A hidden rule labels the rows of this table. It goes by one to three of the table's principal directions, not those with the most spread.
[ 1.2 -2.7  1.2 -2.  -0.5  0.6  1.8  0.4  1.  -1.4  0.7 -1.8 -0.7  1.8
  2.5 -1.3  1.  -1.1 -0.2  0.9 -2.1  0.1 -0.2 -3.3 -2.1 -3.1  0.9 -1.1
 -2.9 -1.7  1.  -2.2] A
[-2.3  1.3 -1.2  1.6 -0.9  1.7 -1.9 -1.6 -1.8  2.5 -1.6  1.2 -2.4  0.3
 -0.4  2.1  0.1  0.7  0.5  0.4  0.8  0.1 -1.3  1.6  1.9  1.4 -0.7  1.4
  2.3 -0.3  1.8  2.3] C
[ 1.2 -0.2  0.3 -0.5  0.4 -0.4  1.1  0.7 -0.2 -0.3  1.1 -0.3 -1.3  0.4
  0.   0.1  0.   0.  -0.4  0.1  0.3 -0.4  0.5 -0.9 -0.1 -1.4 -0.8 -0.1
 -0.3  0.2 -0.3  0. ] B
[-1.4  1.4 -1.1  1.1 -0.1  1.1 -1.6 -1.1 -1.2  1.6 -1.2  0.6  0.1 -0.6
 -0.4  1.3  0.3  0.7  0.7  0.1  0.8  0.8 -0.8  1.9  1.7  1.9 -0.4  0.8
  2.   0.6  0.2  1.2] A
[ 0.6 -0.9  0.3 -0.8  0.5 -0.6  0.2  1.2  1.2 -1.2  0.1 -0.8  1.7 -0.5
  0.4 -1.3  0.4 -0.9 -0.2 -0.2 -1.1 -0.2  0.3 -0.6 -0.8 -0.6  0.7 -0.8
 -1.7 -0.6 -1.3 -1. ] B
[ 1.5  0.1  1.  -0.9  1.8 -1.9  0.7  1.7  1.4 -1.6  1.3 -0.5  4.3 -1.3
  0.3 -1.5  0.1  0.   0.  -0.6  0.7  1.5  0.9  1.  -0.5  0.6  0.3 -1.3
 -0.2  1.4 -2.4 -1.9] C
[ 0.1 -0.1 -0.4  0.   0.6 -0.6  0.1  0.8 -0.1  0.2  0.2 -0.4 -0.5 -0.1
  0.   0.1  0.6 -1.  -0.5 -0.1  0.3 -0.7  0.2 -0.7  0.2 -0.4 -0.7  0.
 -0.9 -0.8 -1.5  0.4] B
[-0.5  1.7 -0.4  1.  -0.6  0.2 -0.9 -1.1 -0.3  0.6 -0.6  1.6 -0.4 -0.6
 -1.5  0.5 -1.   1.5 -0.1 -0.4  0.6  0.2  0.4  1.8  0.7  1.4  0.3  0.5
  1.8  1.6  1.3  1. ] B
[-3.8  2.4 -1.   2.4 -1.7  1.6 -3.3 -2.  -1.4  3.1 -3.1  2.6 -2.7  0.
 -1.1  2.3 -0.2  1.6 -0.3  0.2  0.7  0.5 -1.3  2.7  1.9  2.   0.4  1.2
  1.7 -0.3  3.5  3.2] C
[ 1.  -0.8  0.6 -1.1  0.5 -1.1  0.9  1.1  0.4 -0.7  1.3 -0.6  1.5  0.
  1.  -0.7 -0.5 -0.2  0.6 -0.3 -0.1 -0.1  0.6 -0.3 -0.3 -0.6 -0.3 -0.6
 -0.2 -0.5 -0.6 -1.1] D
[ 0.1  0.5 -0.1  0.2  1.   0.3 -0.2  1.  -0.6  0.2 -0.2 -0.8 -0.6 -0.6
 -0.6  0.6  1.2 -0.1 -0.4  0.1  0.3  0.3 -0.4 -0.2  0.7 -0.6 -0.6 -0.1
 -0.8  0.2 -1.8  0.6] A
[-1.2 -1.4  0.   0.6 -0.1  0.7 -0.9  2.6 -0.8  0.3 -0.8 -0.5 -5.7  0.8
 -0.8  1.2  0.1 -1.6 -1.   0.4 -1.  -3.7 -2.2 -1.6  0.9 -3.6 -1.   0.9
 -1.9 -3.5 -0.1  3.4] B
[-1.8  0.2 -0.2  1.1 -0.5  0.9 -1.3  0.  -0.5  1.1 -1.3  0.8 -3.   0.5
 -0.4  1.1  0.2 -0.2 -0.7  0.5  0.  -0.9 -1.4  0.3  0.8 -0.6 -0.1  0.7
  0.1 -1.2  1.5  2.1] C
[-0.9  0.8  0.   0.8 -0.2  0.1 -0.8  0.  -0.4  0.7 -0.5  0.9 -1.  -0.1
 -0.7  0.8 -0.5  0.6 -0.2 -0.1  0.6 -0.2 -0.5  1.1  0.8  0.4 -0.3  0.4
  0.9  0.1  0.8  1.3] B
[ 0.  -1.1  0.6 -0.6 -0.6  0.3  0.1  0.2  1.4 -1.1 -0.5 -0.1 -0.3  0.6
  0.6 -1.2  0.2 -0.5 -0.8  0.3 -1.5 -0.3 -0.1 -1.  -1.4 -1.4  1.5 -0.6
 -1.7 -0.8  1.2 -0.7] C
[ 0.5 -2.8  1.4 -1.4 -0.1  0.1  1.4  1.7  0.3 -0.7  1.  -1.5 -2.5  2.
  2.2 -0.3  0.4 -1.5 -0.3  0.8 -1.3 -1.2 -0.9 -3.  -1.2 -3.8 -0.3 -0.5
 -2.5 -2.9  0.9 -0.6] B
[ 1.  -1.1  1.  -0.7  0.7 -1.   0.7  1.7  1.6 -1.7  0.7 -0.4  0.3  0.1
  0.2 -1.4  0.  -1.  -1.1  0.  -0.5 -0.5  0.1 -0.8 -1.1 -1.6  0.6 -0.8
 -1.6 -0.5 -0.7 -0.6] B
[-1.2  2.6 -0.7  1.5 -0.1 -0.1 -2.2 -0.6  0.3  0.8 -1.5  2.3  0.  -1.4
 -1.9  0.4 -0.4  1.4 -1.  -0.5  1.   0.7  0.4  3.1  1.3  1.9  0.7  0.4
  1.8  1.8  0.8  1.8] B
[-1.1  1.4 -0.1  0.5 -0.2 -0.3 -1.7 -0.7  0.9  0.4 -1.   1.7  2.4 -0.9
  0.1 -0.4 -0.4  1.  -0.1 -0.3  0.5  1.7  0.4  2.8  0.5  2.2  1.2 -0.3
  1.5  1.1  1.3 -0.1] B
[-1.8  0.1  0.3  0.6 -0.6  0.3 -1.8 -0.5  1.2  0.2 -1.4  1.6  1.1  0.
  0.7 -0.5 -0.5  0.2 -0.2  0.2 -0.1  0.8 -0.9  2.3  0.2  1.3  1.5  0.
  1.3 -0.3  2.4  0.3] B
[-0.6 -0.9 -0.2  0.   0.7  0.1  0.   1.2 -1.4  1.2  0.3 -1.2 -1.4  0.6
  1.1  1.2  0.8 -1.2  0.5  0.3  0.5 -0.8 -1.2 -0.8  1.1 -0.8 -1.7  0.4
 -0.3 -2.1 -1.2  0.9] B
[-0.7 -0.5  0.3  0.1 -0.3 -0.1 -0.3 -0.1  0.6  0.  -0.3  0.5 -0.2  0.6
  0.5 -0.3 -0.1 -0.5 -0.4  0.2 -0.1 -0.1 -0.3  0.1 -0.4  0.   0.5  0.
 -0.1 -0.7  1.1  0.1] D
[ 0.1  0.6 -0.6  0.7 -0.5  0.6  0.3 -0.7 -1.4  0.8  0.1  0.4 -3.3  0.4
 -1.4  1.2 -0.5  0.4 -0.2  0.1  0.4 -1.4  0.  -0.6  0.6 -0.5 -1.   1.
  0.7  0.3  0.5  1.6] B
[ 1.1  0.4 -1.   0.3 -0.2  0.3  1.  -0.6 -1.3  0.3  0.7 -0.1 -2.8  0.2
 -1.4  0.8 -0.3  0.1 -0.2 -0.1  0.4 -1.5  0.7 -1.3  0.3 -0.7 -1.3  0.9
  0.3  0.6 -0.7  1. ] D
[-0.9  1.2 -1.   1.  -0.8  1.1 -1.2 -1.5  0.   0.4 -1.6  1.  -0.7 -0.5
 -1.4  0.3  0.1  0.6 -0.4  0.  -0.4 -0.1 -0.1  0.8  0.3  1.1  0.9  0.6
  0.6  0.9  0.7  1. ] A
[ 0.4  0.3 -0.4  0.2 -0.4  0.4  0.4 -0.9 -0.6  0.1  0.3  0.2 -0.4  0.1
 -0.5  0.3 -0.6  0.6  0.5 -0.1  0.2 -0.3  0.2  0.1  0.2  0.4 -0.4  0.5
  1.2  0.8  0.3  0.1] B
[ 0.1  0.1  0.6  0.2  0.5 -0.8  0.3  0.3  0.5 -0.3  0.4  0.2  0.9 -0.1
 -0.2 -0.3 -0.1 -0.1 -0.3 -0.1  0.7  0.3  0.   0.3 -0.4  0.4  0.  -0.2
  0.1  0.5 -0.3 -0.2] B
[ 0.3  0.   0.5 -0.5  0.8 -0.3 -0.4  1.8  0.5 -0.4  0.1 -0.2 -0.6 -0.4
  0.3 -0.2  0.6  0.  -0.8  0.1 -0.1  0.2 -0.1  0.2  0.4 -1.6  0.  -0.7
 -0.9 -0.4 -0.5  0.4] B
[-0.3  0.7 -0.5  0.3 -0.6  0.7 -0.4 -1.  -0.5  0.5 -0.5  0.4 -0.4 -0.1
 -0.5  0.5 -0.3  0.8  0.4 -0.1 -0.1  0.2  0.1  0.4  0.3  0.6  0.1  0.3
  0.6  0.6  0.8  0.3] C
[-0.5 -0.7 -0.5  0.2  0.   0.2 -0.2  0.3  0.4 -0.1 -0.7 -0.5 -1.3  0.3
 -0.3 -0.2  0.9 -1.6 -1.   0.2 -0.7 -1.3 -0.4 -1.5 -0.6 -0.8  0.2  0.2
 -1.9 -1.4 -0.8  0.6] C
[ 1.   0.8 -0.4  0.2  0.5 -1.1  0.1  0.9  0.6 -0.9  0.3  0.5 -0.4 -1.1
 -2.  -0.5 -0.5  0.  -1.1 -0.7  0.1 -1.2  1.1  0.  -0.1 -0.2  0.   0.
 -0.6  0.9 -1.5  0.8] D
[ 1.5 -0.3  0.5 -0.5  0.7 -0.3  0.9  0.5  1.6 -2.2  0.3 -0.6  1.6 -0.7
 -0.9 -1.6  0.5 -0.4 -0.9 -0.1 -0.6  0.3  0.4 -0.6 -1.4 -0.5  1.1 -0.8
 -1.3  1.4 -1.6 -1.3] A
[-1.7  0.7 -0.7  0.9 -0.6  0.4 -1.7 -0.5 -0.6  1.4 -1.2  1.2 -0.9 -0.1
 -0.1  0.9 -0.5  0.3  0.2 -0.1  0.3 -0.4 -0.6  1.5  1.2  1.  -0.1  0.7
  1.3 -0.8  1.3  1.6] D
[ 0.2  2.1 -0.1  1.   1.2 -0.2 -0.6  0.2 -0.4  0.2  0.   0.8  0.7 -1.4
 -1.7  0.7  0.   1.3 -0.3 -0.3  1.8  1.1  0.   2.4  1.4  1.3 -0.6  0.2
  2.   2.6 -1.2  1. ] B
[-2.4  3.3 -1.1  1.9 -0.8  0.3 -2.5 -3.  -0.9  2.6 -1.6  2.7  2.4 -1.
 -0.6  1.3 -0.8  2.3  0.9 -0.5  2.   2.6  0.4  4.4  1.8  5.   0.4  0.8
  4.1  2.2  2.2  0.8] B
[-1.4 -0.1 -0.2  0.3 -0.9  0.1 -0.9 -0.7  0.4  0.6 -1.2  0.5 -0.2  0.4
  0.3 -0.1  0.4 -0.5 -0.5  0.  -0.6 -0.1  0.1 -0.4 -0.6  0.4  1.  -0.1
 -1.4 -1.2  1.1  0.1] B
[ 1.4 -0.5  0.8 -0.7  0.4 -0.9  0.9  1.5  1.6 -2.   0.5 -0.1 -0.6 -0.2
 -1.  -1.3 -0.1 -0.4 -1.6 -0.2 -0.8 -0.9  0.7 -1.2 -1.4 -2.1  0.9 -0.8
 -2.2  0.3 -0.7 -0.3] B
[ 1.2 -0.3  0.1 -0.4  0.5 -0.6  1.2  0.7 -0.7 -0.3  1.4 -0.7  0.1  0.
 -0.1  0.2 -0.7  0.1  0.8 -0.3  0.4 -0.7  0.3 -0.5  0.3 -0.4 -1.2  0.2
  0.6  0.2 -1.2 -0.2] D
[-0.5 -0.4  0.  -0.2  0.   0.2  0.  -0.6 -0.3  0.5  0.  -0.5  1.6  0.3
  1.4  0.   0.4 -0.2  0.9  0.2  0.1  1.  -0.3  0.2  0.   0.9 -0.1 -0.1
  0.5 -0.4  0.1 -1. ] A
[ 1.2  0.9 -0.3  0.1  0.5 -1.   1.1 -0.3 -0.4 -0.3  0.9 -0.3  1.2 -0.8
 -1.3  0.  -0.4  0.4  0.3 -0.7  0.7 -0.1  1.3 -0.3 -0.2  1.  -0.6  0.
  0.1  1.4 -1.9 -0.5] D
[-0.3 -0.5  0.5 -0.4  0.2 -0.2 -0.6  0.6  1.4 -0.8 -0.5  0.   1.5 -0.3
  0.7 -1.1  0.4 -0.5 -0.5  0.1 -0.7  0.6 -0.2  0.4 -0.6 -0.1  1.2 -0.7
 -0.9 -0.4  0.1 -0.7] A
[ 0.3  1.4 -0.5  0.4  0.1 -0.1 -0.4 -0.4 -0.2  0.1 -0.2  0.5  0.5 -1.
 -1.2  0.2 -0.2  1.   0.  -0.4  0.4  0.4  0.8  0.9  0.5  1.   0.   0.1
  0.6  1.4 -0.6  0.3] C
[ 1.2 -1.1  1.1 -1.1  0.7 -1.2  1.2  1.2  1.7 -1.8  0.9 -0.9  2.3 -0.1
  0.5 -1.7  0.4 -0.9 -0.6 -0.1 -0.6  0.4  0.6 -1.1 -1.7 -0.8  0.9 -1.2
 -2.   0.  -1.3 -1.9] C
[-1.7 -0.1 -0.3  0.6 -0.8  1.2 -0.8 -1.2 -0.7  1.4 -1.1  0.2 -1.1  0.8
  0.7  0.9  0.7 -0.2  0.2  0.6 -0.1  0.4 -1.  -0.1  0.2  0.5  0.1  0.4
  0.  -1.   1.5  0.5] A
[ 1.8  0.1  0.6 -0.9  0.5 -1.1  0.6  1.2  1.6 -2.1  0.8  0.2  1.6 -1.
 -0.7 -1.6 -0.7  0.5 -0.6 -0.6 -0.6  0.1  1.3  0.3 -0.8 -0.7  0.9 -0.9
 -0.6  1.4 -0.9 -1. ] B
[ 2.6 -0.5  0.8 -1.4  1.2 -1.2  1.9  0.7  1.2 -2.4  1.9 -1.1  4.3 -1.
  0.2 -1.8 -0.4  0.3  0.8 -0.5 -0.1  1.1  1.2  0.  -1.1  0.4  0.4 -1.1
  0.1  2.1 -2.2 -2.8] C
[-0.1  1.  -1.6  0.9 -0.4  1.7 -0.4 -1.2 -1.3  0.7 -1.2 -0.3 -2.9 -0.3
 -1.9  1.1  1.   0.1 -0.5  0.2 -0.4 -0.9 -0.1 -1.1  0.5 -0.2 -0.4  0.9
 -0.6  0.7 -1.   1.6] A
[-0.5 -0.7  0.5 -0.7 -0.1 -0.1 -0.6  0.7  0.5  0.2  0.   0.1  0.1  0.5
  1.9 -0.3  0.1 -0.2  0.   0.3 -0.4  0.5 -0.3  0.4  0.2 -0.8  0.3 -0.5
  0.  -1.4  1.4 -0.3] B
[-0.7  0.3 -0.2  0.1  0.2 -0.1 -1.   0.6 -0.2  0.7 -0.3  0.4 -0.3 -0.2
  0.6  0.4  0.1  0.1 -0.1  0.   0.4  0.2 -0.2  1.   1.   0.  -0.3  0.
  0.6 -0.6  0.3  0.7] B
[ 1.8 -3.   1.4 -1.7  0.4  0.2  3.   1.3 -0.9 -0.9  2.4 -2.8 -1.1  1.9
  2.1  0.1  0.3 -1.   1.3  0.8 -0.7 -0.8 -1.  -3.3 -1.  -3.1 -1.5 -0.3
 -1.3 -1.6 -0.7 -1.7] C
[-0.6 -1.2  0.5 -0.4  0.3  0.   0.   0.1  0.2  0.1  0.  -0.9  2.5  0.3
  1.9 -0.3  0.6 -0.9  1.   0.3 -0.2  0.9 -0.9  0.1 -0.3  0.8  0.2 -0.4
 -0.1 -1.1 -0.3 -1.3] A
[-1.8  3.2 -2.2  2.2 -0.7  1.3 -2.2 -2.1 -1.9  2.3 -2.1  1.7 -1.8 -1.3
 -2.9  2.1 -0.1  1.5  0.  -0.4  1.  -0.1  0.1  2.   2.1  2.6 -0.4  1.5
  2.   1.6  0.1  2.8] A
[ 1.   0.2  0.9 -0.5  1.4 -2.1  0.2  1.3  2.8 -2.3  0.4  0.2  4.5 -1.5
 -0.4 -2.4  0.3 -0.6 -1.3 -0.7  0.1  1.2  1.2  0.9 -1.5  0.9  1.7 -1.5
 -1.4  1.4 -2.1 -1.8] B
[ 0.2 -0.4  0.3  0.   1.2 -0.2  0.   1.3  0.6 -0.6  0.  -0.6 -0.3 -0.2
 -0.1 -0.3  1.2 -1.2 -1.1  0.3  0.2 -0.1 -0.7 -0.4 -0.1 -0.9 -0.1 -0.3
 -1.1 -0.2 -1.6  0.3] A
[-0.8  1.4 -0.8  1.4 -0.6  0.6 -0.7 -1.3 -0.8  0.9 -1.   1.  -1.7 -0.3
 -2.1  1.  -0.3  0.6 -0.3 -0.2  0.5 -0.6  0.   0.4  0.5  1.1 -0.1  0.9
  0.7  0.9  0.3  1.6] B
[-1.2 -1.1  0.3  0.1 -0.3  0.6 -0.5  0.3 -0.4  0.8 -0.3 -0.1 -1.3  1.1
  1.5  0.6  0.2 -0.8  0.3  0.6 -0.1 -0.3 -1.5  0.   0.5 -0.7 -0.3  0.3
  0.4 -1.9  1.3  0.6] B
[ 0.9 -0.8  0.3 -0.7  0.1 -0.9  0.7  0.8  0.5 -0.9  0.9 -0.3  0.8 -0.1
  0.2 -0.7 -0.7 -0.4  0.2 -0.4 -0.4 -0.8  0.6 -0.5 -0.5 -0.5 -0.1 -0.2
 -0.3 -0.4 -0.6 -0.6] D
[ 1.   0.7 -0.3 -0.1 -0.1 -0.5  0.  -0.5  1.4 -1.4 -0.1  0.8  1.9 -1.1
 -1.1 -1.4 -0.7  0.5 -0.4 -0.6 -0.4  0.2  1.3  0.9 -0.6  1.   1.2 -0.3
  0.4  1.8 -0.3 -0.7] D
[ 1.4 -1.   0.3 -0.6  0.1  0.1  1.2  0.6  0.6 -1.3  0.6 -0.8 -1.2  0.4
 -0.3 -0.7  0.2 -0.6 -0.7  0.2 -0.8 -0.9  0.2 -1.8 -1.  -1.8  0.2 -0.2
 -1.4  0.1 -0.6 -0.4] A
[ 0.1 -0.6  0.1 -0.5  0.8 -0.4 -0.5  1.7  1.2 -0.9 -0.4 -0.6  0.6 -0.6
  0.3 -1.   1.  -1.2 -1.   0.  -0.9 -0.2 -0.1 -0.4 -0.4 -1.1  0.7 -0.8
 -2.1 -1.  -1.4 -0.1] A
[ 0.3  0.3  0.8 -0.7  0.1 -0.8  0.1 -0.4  1.4 -0.8  0.2  0.2  4.  -0.6
  0.8 -1.3  0.   0.7  0.3 -0.3 -0.2  2.2  1.   0.9 -1.   1.4  1.4 -1.2
 -0.2  1.1  0.3 -2.2] A
Here are more rows. What is the label of each one?
[-1.3  0.9 -0.8  1.  -0.5  1.  -0.9 -1.  -1.6  1.8 -0.8  0.6 -2.1  0.3
 -0.4  1.7  0.1  0.5  0.3  0.2  0.8 -0.1 -0.7  0.6  1.3  0.7 -0.9  0.9
  1.2 -0.2  0.9  1.6] >> C
[ 1.1 -0.5  0.4 -0.8  0.4 -0.3  1.1  0.5 -0.1 -0.5  1.1 -0.8  0.8  0.1
  0.7 -0.3  0.   0.1  0.5  0.   0.   0.3  0.3 -0.6 -0.3 -0.5 -0.4 -0.4
 -0.1  0.2 -0.7 -1.1] >> C
[ 0.2 -0.6  0.3 -0.2  0.  -0.1  0.5  0.4  0.2 -0.3  0.2 -0.3 -1.1  0.5
  0.2 -0.1  0.4 -0.6 -0.7  0.2 -0.2 -0.4 -0.1 -1.1 -0.6 -1.1  0.  -0.1
 -1.1 -0.6  0.   0. ] >> C
[ 1.4 -2.1  1.3 -1.6  0.9 -1.8  1.6  1.8  1.8 -2.1  1.5 -1.4  3.1  0.1
  1.5 -2.   0.1 -1.5  0.  -0.2 -0.8 -0.1  0.5 -1.4 -1.8 -1.   0.5 -1.3
 -2.1 -1.1 -1.6 -2.4] >> D
[ 0.1  1.  -0.3  0.5  0.1 -0.3 -0.9  0.5  1.3 -1.1 -1.   1.   0.  -1.2
 -2.  -0.8 -0.1  0.2 -1.5 -0.5 -0.4 -0.4  0.5  0.8 -0.3  0.   1.2 -0.2
 -0.7  1.1 -0.5  0.8] >> C
[ 1.4 -0.3  0.2 -0.6  1.  -1.5  0.9  1.   0.8 -1.2  1.2 -0.6  2.2 -0.7
  0.  -1.1 -0.1 -0.6 -0.1 -0.5  0.3  0.   1.  -0.2 -0.5  0.2 -0.2 -0.5
 -0.3  0.5 -2.1 -1.1] >> D
[ 0.5  2.1  0.3  0.8  0.6 -1.6 -0.3 -0.1  0.8 -0.7  0.5  1.8  2.7 -1.7
 -2.1 -0.5 -1.7  1.8 -0.1 -1.   1.6  0.9  1.2  3.   0.4  2.4  0.4 -0.1
  2.3  3.  -0.4  0.1] >> B
[-1.5 -0.9  0.6 -0.3 -0.3  0.4 -1.2  0.7  1.2  0.  -1.5 -0.1 -0.3  0.5
  1.3 -0.5  1.3 -1.  -1.   0.5 -1.3  0.4 -0.9 -0.6 -0.8 -1.2  1.4 -0.8
 -2.6 -2.1  1.1  0. ] >> A
[ 1.  -0.7  0.5 -1.  -0.5 -0.3  0.6  0.   1.3 -1.4  0.4  0.   1.3  0.
  0.5 -1.4 -0.6  0.2  0.  -0.2 -1.2  0.2  0.8 -0.4 -1.2 -0.5  1.2 -0.7
 -0.6  0.3  0.7 -1.4] >> B
[ 0.1 -0.6  0.4  0.   0.2 -0.1  0.4  0.5  0.2 -0.4  0.2 -0.3 -1.   0.5
  0.  -0.1  0.3 -0.7 -0.6  0.2 -0.1 -0.6 -0.3 -0.9 -0.5 -1.  -0.1  0.
 -0.8 -0.5 -0.1  0.1] >> C
[-0.8 -0.6 -0.3  0.4 -0.3  1.2  0.1  0.1 -1.9  1.4 -0.2 -0.9 -3.2  1.
  0.1  1.8  0.5 -0.4  0.5  0.5  0.  -1.2 -1.3 -1.5  0.7 -1.2 -1.4  0.8
 -0.5 -1.6  0.   1.3] >> A
[ 1.  -0.9 -0.3 -0.3  0.2 -0.3  1.1  0.5 -0.5 -0.4  1.  -0.9 -1.   0.3
 -0.3  0.1 -0.4 -0.8  0.3 -0.1 -0.1 -1.7  0.1 -1.4 -0.1 -0.9 -1.   0.5
 -0.2 -0.5 -1.3  0.2] >> D
[-1.3  1.1 -0.2  0.8 -1.7  0.8 -0.7 -2.5 -0.6  1.4 -0.8  1.7 -0.6  0.6
 -0.1  0.9 -1.1  1.7  0.6  0.   0.4  0.8  0.1  1.3  0.2  1.7  0.5  0.6
  2.   0.8  3.4  0.3] >> B
[-1.8  0.4 -0.7  0.9 -0.8  1.3 -0.8 -1.6 -1.7  2.1 -1.   0.2 -1.5  0.8
  0.4  1.6  0.5  0.2  0.7  0.5  0.5  0.3 -0.9  0.1  0.8  0.9 -0.6  0.8
  0.8 -0.8  1.3  0.9] >> A
[-1.7 -1.  -0.4 -0.3 -2.1  1.9 -0.7 -2.7 -0.2  1.3 -1.4  0.1  0.2  1.6
  2.6  0.   0.4  0.   1.1  0.8 -1.5  1.1 -0.5 -0.5 -0.7  0.8  1.3  0.1
  0.  -1.6  3.6 -1.2] >> A
[ 1.3  0.3 -0.3 -0.8  0.2 -0.4  0.4 -0.1  1.1 -1.2  0.1 -0.3  1.8 -0.9
 -0.3 -1.4  0.4  0.1 -0.5 -0.4 -0.8  0.6  1.6 -0.5 -0.9  0.1  1.  -0.8
 -1.3  1.1 -1.1 -1.3] >> A
[ 0.5 -0.5 -0.5 -0.6 -0.2  1.1  0.4 -0.4 -0.8  0.4  0.2 -0.8 -1.3  0.6
  0.9  0.4  0.7 -0.1  0.4  0.5 -0.5  0.  -0.1 -1.1  0.3 -1.  -0.5  0.2
 -0.1 -0.4  0.1 -0.2] >> A
[-2.9  0.6 -0.3  1.3 -1.1  1.1 -2.  -1.2 -0.2  1.7 -2.3  1.3 -1.6  0.6
  0.2  1.   0.6  0.  -0.6  0.5  0.   0.4 -1.3  0.9  0.4  0.8  0.8  0.5
 -0.1 -1.2  2.5  1.5] >> A
[ 1.2  1.1  0.1 -0.1  0.2 -0.6  0.5 -0.1  0.3 -0.7  0.5  0.4  0.6 -0.8
 -1.3 -0.4 -0.5  1.1 -0.4 -0.5  0.3  0.4  1.2  0.3 -0.3  0.2  0.3 -0.4
  0.1  1.9 -0.5 -0.4] >> C
[ 0.3 -1.9  1.  -1.4  0.3 -0.3  0.6  1.   0.9 -0.7  0.7 -1.   1.6  0.8
  2.7 -1.1  0.5 -0.9  0.4  0.4 -0.8  0.7 -0.4 -0.7 -0.7 -1.1  0.4 -0.9
 -0.8 -1.5  0.4 -1.8] >> C
[-0.8  1.3  0.4  0.5 -0.1 -0.2 -1.2  0.1  0.4  0.3 -0.8  1.2  0.5 -0.7
 -0.5  0.1 -0.2  1.2 -0.5 -0.2  0.3  1.1  0.1  1.8  0.4  0.6  0.8 -0.4
  0.3  0.7  1.   0.5] >> B
[-0.8 -2.3  0.6 -1.  -0.6  1.   0.3  0.1 -0.1  0.2 -0.2 -1.5  0.1  1.5
  2.7 -0.2  0.8 -1.2  1.   0.8 -1.5  0.1 -1.3 -1.7 -0.8 -1.2  0.3 -0.4
 -1.5 -2.7  1.1 -1.2] >> A
[-1.2 -0.7 -0.4  0.1 -1.9  1.9 -0.1 -2.2 -0.7  1.1 -1.1  0.1 -2.4  1.7
  0.9  0.7  0.3  0.   0.4  0.8 -1.1 -0.2 -0.7 -1.5 -0.7 -0.4  0.5  0.6
 -0.5 -1.2  2.9  0. ] >> A
[-0.9 -2.3  0.6 -0.8 -0.9  0.7  0.4 -0.1 -0.4  0.6  0.1 -1.  -0.4  1.8
  2.7  0.2  0.  -0.9  1.3  0.6 -1.1 -0.4 -1.3 -1.4 -0.5 -1.1 -0.1  0.
 -0.5 -2.9  1.9 -0.9] >> D
[-0.9  0.   0.   0.3 -0.4  0.  -1.1  0.1  1.2 -0.4 -1.1  0.8  0.2 -0.3
 -0.3 -0.7 -0.1 -0.3 -0.8 -0.1 -0.8 -0.3 -0.2  0.6 -0.4  0.1  1.3 -0.2
 -0.6 -0.5  0.8  0.4] >> D
[-1.1  0.8  0.6  0.   0.5 -0.5 -1.3  0.1  1.3  0.2 -1.   0.7  2.6 -0.5
  1.1 -0.7  1.1  0.3 -0.7  0.1  0.4  2.5  0.1  1.6 -0.2  1.1  1.4 -1.1
 -0.6  0.3  0.6 -0.9] >> A
[ 0.8  0.   0.   0.  -0.3  0.7  0.8  0.1 -1.   0.   0.6 -0.1 -3.1  0.6
 -0.8  0.8 -0.6  0.6  0.   0.2  0.  -1.2 -0.3 -0.8  0.4 -1.6 -0.9  0.6
  0.5  0.3  0.5  1. ] >> B
[-1.5  1.6 -0.9  1.3 -0.7  1.3 -1.2 -1.1 -1.3  1.6 -1.7  0.6 -2.9 -0.1
 -1.5  1.7  0.7  0.7 -0.6  0.2  0.2 -0.1 -0.4  0.   0.8  0.3 -0.1  0.7
 -0.4  0.2  0.7  2. ] >> A
